a =
[[129 154 129 132 130 124 133 128 131 123 130]
 [129 129 121 122 124 129 125 129 131 132 134]
 [138 139 129 122 126 107 116 119 142 125 107]
 [121 120 127 132 129 143 137 134 118 130 143]
 [128 142 128 131 130 125 131 128 130 125 129]
 [129 135 140 124 133 127 102 115 135 123 119]
 [128 131 133 127 130 128 118 123 130 126 124]
 [132 133 128 126 127 118 122 124 134 127 119]
 [111 136 115 144 134 128 125 130 123 109 125]
 [127 138 134 131 131 136 126 139 133 129 124]
 [127 127 134 134 132 126 131 126 125 124 122]
 [128 129 129 127 128 128 125 126 129 127 127]
 [128 128 127 128 128 128 130 129 128 128 129]
 [122 134 127 129 130 116 133 132 139 116 122]]
Give the entry directly below the largest entry.
A: 129
The entry directly above the smallest entry: 131
Give the top-right entry.
A: 130
The entry just left of the smallest entry is 127
The entry in the bottom-left corner -> 122
Give the second largest entry.
A: 144
The last entry, reading row by row -> 122
Give the second entry on the diagonal from the top-right corner.
A: 132
The entry just right of the largest entry is 129
The maximum is 154
Give the 5th entry from the end, reading row by row.
A: 133
Give the fifth entry in reading order.
A: 130
Give the first entry, reading row by row.
A: 129
Give the 4th-last entry, reading row by row.
A: 132
The largest entry in the last column is 143
Give the third entry on the diagonal from the top-right corner.
A: 142
Give the third entry on the main diagonal.
A: 129
The entry just right of the smallest entry: 115
Give the last entry of the smallest entry's row.
A: 119
Give the smallest entry.
A: 102
The second-last entry, reading row by row -> 116
Give the smallest entry in the first column.
A: 111
The entry just right of 111: 136
The entry directly below the smallest entry is 118

Read these off the row that follows.
1) Which number is the first entry?
2) Which number is the second entry?
[149 115 155 140 136 154 127 108]
1) 149
2) 115

Read these off the matrix that follows. Rows and columns are numbered from 1.
1) The entry in the top-right corner?
2) The entry in the bottom-right corner?
3) The entry at row 1, column 1?
4) The entry in row 2 and column 1?
5) The entry in the bottom-left corner?
6) The entry in row 3 and column 2?
7) The entry in row 3 and column 3?
8) The entry just right of the smallest entry?
[[147 132 115 118 130 132 127 134 123 131 125 138 121 134 115]
 [125 122 116 130 122 119 123 129 131 127 134 132 130 129 131]
 [139 134 120 125 127 127 117 134 116 133 131 145 122 127 129]
 [135 132 127 119 140 133 126 147 129 123 130 115 122 122 132]
 [133 124 127 117 135 124 128 125 133 130 134 123 128 129 118]
 [140 124 130 128 147 133 141 129 128 115 127 113 118 117 137]
 [137 135 122 130 121 117 108 122 125 147 113 143 128 135 118]
 [110 134 134 135 119 132 132 124 136 141 126 135 133 141 118]
 [128 127 135 117 137 129 137 133 135 115 123 120 134 119 132]
 [132 135 128 126 107 135 131 124 103 123 127 145 116 137 127]
 [126 114 116 141 129 126 134 124 146 134 130 119 140 124 130]
 [131 128 128 122 126 133 126 143 132 125 121 117 127 129 130]
 [140 115 124 135 124 129 134 127 123 123 132 118 129 123 135]
 [132 122 120 123 112 129 125 133 128 131 116 128 139 141 119]
 [127 122 133 128 128 126 122 140 122 108 123 111 121 112 144]
 [132 137 115 127 127 132 131 129 127 133 122 147 126 138 118]]
1) 115
2) 118
3) 147
4) 125
5) 132
6) 134
7) 120
8) 123

Read these off the row that follows.
1) Find the last entry.
2) Find the second entry from the right.
3) Find the entry just right of 138.
4) Find the fifth-last entry.
5) Find the second entry from the left.
6) Find the third entry from the left.
7) Find the third entry from the right.
[117, 128, 138, 128, 130, 122, 137, 146, 143, 145, 136, 127, 150, 127, 140, 128]
1) 128
2) 140
3) 128
4) 127
5) 128
6) 138
7) 127

A =
[[139 106 139 134 116 138 138 124 135 120 140 138 131 133 114 127]
 [130 108 143 139 121 134 126 140 125 128 135 138 119 141 122 129]
 [114 101 147 142 123 138 127 136 126 132 141 137 128 138 127 117]
 [134 112 139 139 121 133 127 141 126 122 135 139 119 143 115 130]
 [130 112 145 143 126 135 128 139 127 126 139 142 127 143 121 120]
 [131 112 141 141 126 138 138 128 135 120 141 142 131 140 115 119]
 [136 112 141 141 123 133 126 141 125 125 135 140 120 143 118 130]
 [134 101 143 134 116 138 136 125 133 127 139 137 126 133 123 126]
 [122 106 147 143 125 136 127 138 126 132 140 139 126 140 127 118]
 [119 111 141 140 124 137 134 132 132 122 139 141 128 140 116 123]
 [117 107 141 137 119 136 134 130 131 123 137 138 125 138 118 128]]
Rows and columns are numbered from 1.
The top-left entry -> 139
What is the entry in the bottom-left corner?
A: 117
What is the entry in row 3 and column 1?
A: 114
What is the entry in row 1 and column 2?
A: 106
The entry in row 3 and column 2: 101
The top-right entry: 127
The entry at row 1, column 3: 139
The entry at row 2, column 1 is 130
The entry in row 2 and column 3 is 143
The entry in the bottom-right corner -> 128
What is the entry at row 2, column 2?
A: 108
What is the entry in row 3 and column 3?
A: 147

Questions about the matrix below. Rows and columns are numbered from 1.
1) Read off the entry at row 1, column 1.
2) Read off the entry directly below the smallest entry.
3) Read off the bottom entry of the column that holds the largest entry.
4) Read off the smallest entry.
5) Read off the entry in row 2 and column 1.
6) Read off the entry directly above the smallest entry.
7) Read off the entry at row 3, column 1.
8) Read off the entry in the top-right corner.
[[127 134 120 125 122 127 133 131 117 122 132 137 133]
 [128 132 128 131 132 131 134 131 130 129 132 128 132]
 [127 128 131 130 123 123 122 130 135 132 130 132 127]
 [128 128 128 128 128 128 128 128 128 128 128 128 128]
 [112 152 106 137 118 122 156 146 117 118 148 137 150]
 [129 127 126 125 132 132 131 126 123 125 126 125 128]
 [119 145 116 129 128 129 147 137 122 120 142 129 140]
 [128 133 133 123 135 135 125 127 135 126 133 125 126]
 [127 133 130 134 137 132 138 132 137 131 133 120 132]
 [133 126 140 123 138 135 119 123 140 131 127 121 120]
 [132 121 137 127 125 124 114 125 138 135 124 131 121]
 [128 127 128 128 128 128 127 127 128 128 127 127 127]
 [126 130 135 132 120 120 117 132 143 135 133 135 126]
 [127 127 126 127 127 127 128 127 126 126 127 127 128]
 [127 128 132 130 120 120 119 131 138 133 131 134 126]]
1) 127
2) 126
3) 119
4) 106
5) 128
6) 128
7) 127
8) 133

x = [[121, 129, 114, 136, 130, 129, 127, 141], [139, 129, 154, 119, 137, 111, 134, 118], [125, 127, 149, 133, 148, 121, 132, 117], [133, 129, 126, 122, 122, 137, 120, 128]]
The second smallest entry is 114
Which number is the minimum?
Answer: 111
Which number is the entry just left of 119?
Answer: 154
The entry just left of 126 is 129
Which number is the second largest entry?
Answer: 149
Which number is the entry just right of 139?
Answer: 129
Which number is the second entry in reading order?
Answer: 129
Which number is the 4th entry in reading order?
Answer: 136
Which number is the entry just left of 148?
Answer: 133
The entry just right of the largest entry: 119
Which number is the 1st entry in reading order?
Answer: 121
